In the rows, 128 means zero.
Each path below is one point turned by a fixed rotation once a step. After each direction that follows a path, write how fast that rotation turns it, in deg/step (0 if it stays still).
Each turn is a multiple of 5 degrees from 10 to 175, or 0.
Each row of a path follows its step; steps can be skipped.
Rotation 1:
step 0: [127 120 126 116 129 130 130 129 131 137 129 135 122 133 129 130 121 124
 129 128 125 124 128 132 139 131 134 120 129 131 132 132 122 114 122 140
 127 128 122 123 131 126 120 127 125 132 127 126 123 123 144 123 123]
step 1: [125 128 131 121 128 122 133 123 125 139 127 126 119 132 118 126 123 120
 130 123 125 134 129 131 127 139 125 126 122 128 123 124 129 115 128 133
 123 124 127 122 125 138 135 123 121 127 126 124 135 126 139 125 141]
step 3: [128 126 131 127 135 128 130 132 121 125 124 139 118 138 126 126 139 132
 124 126 119 130 132 124 126 133 125 131 116 126 123 134 121 123 132 135
 123 128 118 128 132 129 117 139 128 125 127 116 129 121 130 122 125]
step 5: [128 117 125 122 144 130 130 115 134 125 138 127 127 130 126 128 122 128
 131 132 125 132 135 126 134 140 127 121 130 127 126 140 119 119 118 135
 124 127 125 124 132 129 129 127 132 126 128 126 126 123 127 136 129]
step 6: [122 128 134 117 133 126 128 123 122 134 134 124 120 137 128 126 131 122
 127 132 120 132 123 126 129 135 128 130 132 128 138 129 123 123 133 135
 122 123 122 111 127 135 131 134 123 127 121 123 130 125 131 140 126]
step 8: [128 119 127 124 136 127 122 127 126 132 127 132 118 133 116 131 135 132
 126 129 122 136 129 133 126 131 134 126 125 121 121 127 131 124 127 134
 118 123 126 132 124 127 133 125 131 132 127 113 119 115 125 120 134]
step 9: [125 132 128 128 123 122 128 127 127 125 130 124 115 129 124 125 129 132
 120 135 123 138 125 129 133 129 124 124 120 130 130 127 128 113 125 144
 126 133 126 134 123 123 130 133 128 136 134 122 129 116 130 134 122]
step 10: [130 126 123 125 135 120 137 132 121 125 126 135 129 127 121 129 125 127
 119 134 124 133 136 133 128 131 124 126 127 131 125 136 121 106 118 130
 127 134 119 127 132 131 124 129 121 125 128 123 124 130 129 136 129]
step 11: [140 127 121 119 135 130 126 123 117 138 130 124 121 127 123 124 126 124
 129 130 121 138 130 129 124 135 138 132 129 128 127 128 115 124 124 132
 123 136 133 119 124 137 125 133 120 126 132 124 129 126 124 128 127]
step 12: [129 128 125 125 135 124 122 127 123 132 125 118 127 129 122 130 126 129
 133 124 124 123 137 115 126 130 132 126 121 122 135 135 120 119 128 144
 128 122 133 128 129 136 130 134 132 123 133 123 124 122 138 130 122]
step 13: [125 123 138 122 132 121 122 130 123 128 127 127 121 138 124 128 127 124
 130 122 123 133 133 133 121 123 132 120 122 126 126 136 125 117 135 137
 115 120 121 125 123 129 121 122 127 125 125 133 117 121 129 129 129]
Speeds:
[126 126 128 128 129 128 129 128 129 129 127 126 126 127 130 130 128 133
 130 127 128 128 129 127 127 128 126 128 129 127 129 127 127 130 126 129
 127 129 127 125 127 126 130 129 129 130 130 126 128 128 128 128 125] | 115
Rotation 2:
step 0: [127 127 128 128 128 125 133 135 130 126 132 125 140 132 127 124 127 126
 135 124 133 128 124 136 130 132 118 128 137 118 131 119 133 129 137 130
 129 135 127 126 124 119 125 125 125 122 135 136 129 118 136 119 127]
step 1: [123 135 130 130 123 123 123 126 139 125 129 131 133 126 134 121 122 126
 141 132 131 134 129 130 130 139 128 130 131 130 135 122 121 132 135 120
 134 138 125 128 130 137 127 124 121 132 131 137 127 130 123 123 125]
step 2: [126 126 131 128 125 119 124 128 128 125 125 130 137 132 135 120 129 144
 137 127 124 134 129 128 125 126 130 119 133 136 130 122 136 118 128 120
 129 129 126 126 130 134 128 119 120 124 133 128 133 123 130 134 128]
step 3: [126 122 135 130 130 113 130 131 123 131 128 127 140 128 124 124 132 126
 139 121 128 133 121 129 136 122 124 125 142 130 140 130 125 133 132 128
 128 129 130 131 126 128 127 128 129 123 124 131 133 126 126 122 126]
step 5: [119 122 129 129 119 117 119 124 125 131 133 129 130 132 127 125 127 134
 134 131 134 139 134 125 127 130 123 123 129 133 128 115 132 119 132 120
 134 136 127 132 129 125 122 136 128 130 134 131 127 126 125 123 122]
step 8: [125 126 125 125 131 115 131 130 129 125 132 135 129 129 126 126 122 132
 134 125 137 125 129 124 129 134 124 123 131 131 125 116 127 131 141 124
 128 136 124 123 129 126 126 125 119 122 137 132 135 115 123 125 124]
step 9: [119 129 135 130 129 125 129 127 134 119 132 126 143 128 129 127 126 131
 138 130 127 136 129 124 127 130 130 130 133 138 135 125 126 128 134 118
 127 132 131 137 138 133 128 131 133 129 134 139 133 126 125 130 131]
step 10: [129 126 131 128 115 127 131 127 126 131 131 121 135 132 126 119 135 139
 136 131 128 131 121 131 135 132 126 121 130 134 132 128 129 125 126 125
 123 135 132 131 129 129 124 118 127 120 124 131 136 118 136 131 125]
step 11: [127 130 127 134 123 124 125 137 128 130 136 130 128 131 126 122 136 127
 137 122 133 130 118 127 136 122 123 125 137 135 131 126 127 130 137 129
 135 129 129 128 125 129 125 131 120 130 135 133 134 122 124 114 119]
step 12: [127 125 126 132 129 124 117 127 134 127 125 128 137 136 133 129 126 127
 130 128 133 134 131 126 134 132 128 135 132 134 131 128 130 125 134 120
 135 136 130 131 127 127 126 123 124 116 144 141 125 127 132 129 122]
step 13: [126 129 130 125 119 119 120 121 130 129 126 130 136 123 125 121 129 134
 134 129 131 130 125 127 131 135 119 125 137 124 131 119 129 116 128 113
 134 128 131 140 132 127 125 125 128 126 126 128 136 130 130 125 127]
Speeds:
[130 126 129 128 130 129 129 128 127 128 128 130 129 130 129 128 128 129
 129 131 130 126 128 128 129 130 129 129 126 128 127 127 129 128 128 129
 127 126 128 126 127 126 127 125 126 127 130 128 129 126 132 131 128] | 175
[128 130 129 126 129 126 129 129 128 128 126 129 129 126 130 128 126 126
 127 126 128 127 128 129 127 130 127 126 130 129 128 128 128 128 129 125
 128 126 125 128 131 128 130 127 125 127 126 127 129 129 127 130 128] | 60
[127 127 128 129 130 129 130 126 128 127 126 125 132 129 128 124 127 124
 128 129 128 126 128 128 129 128 127 129 128 128 128 129 126 128 127 129
 129 129 130 129 129 126 128 125 130 128 127 129 126 130 129 127 129] | 120
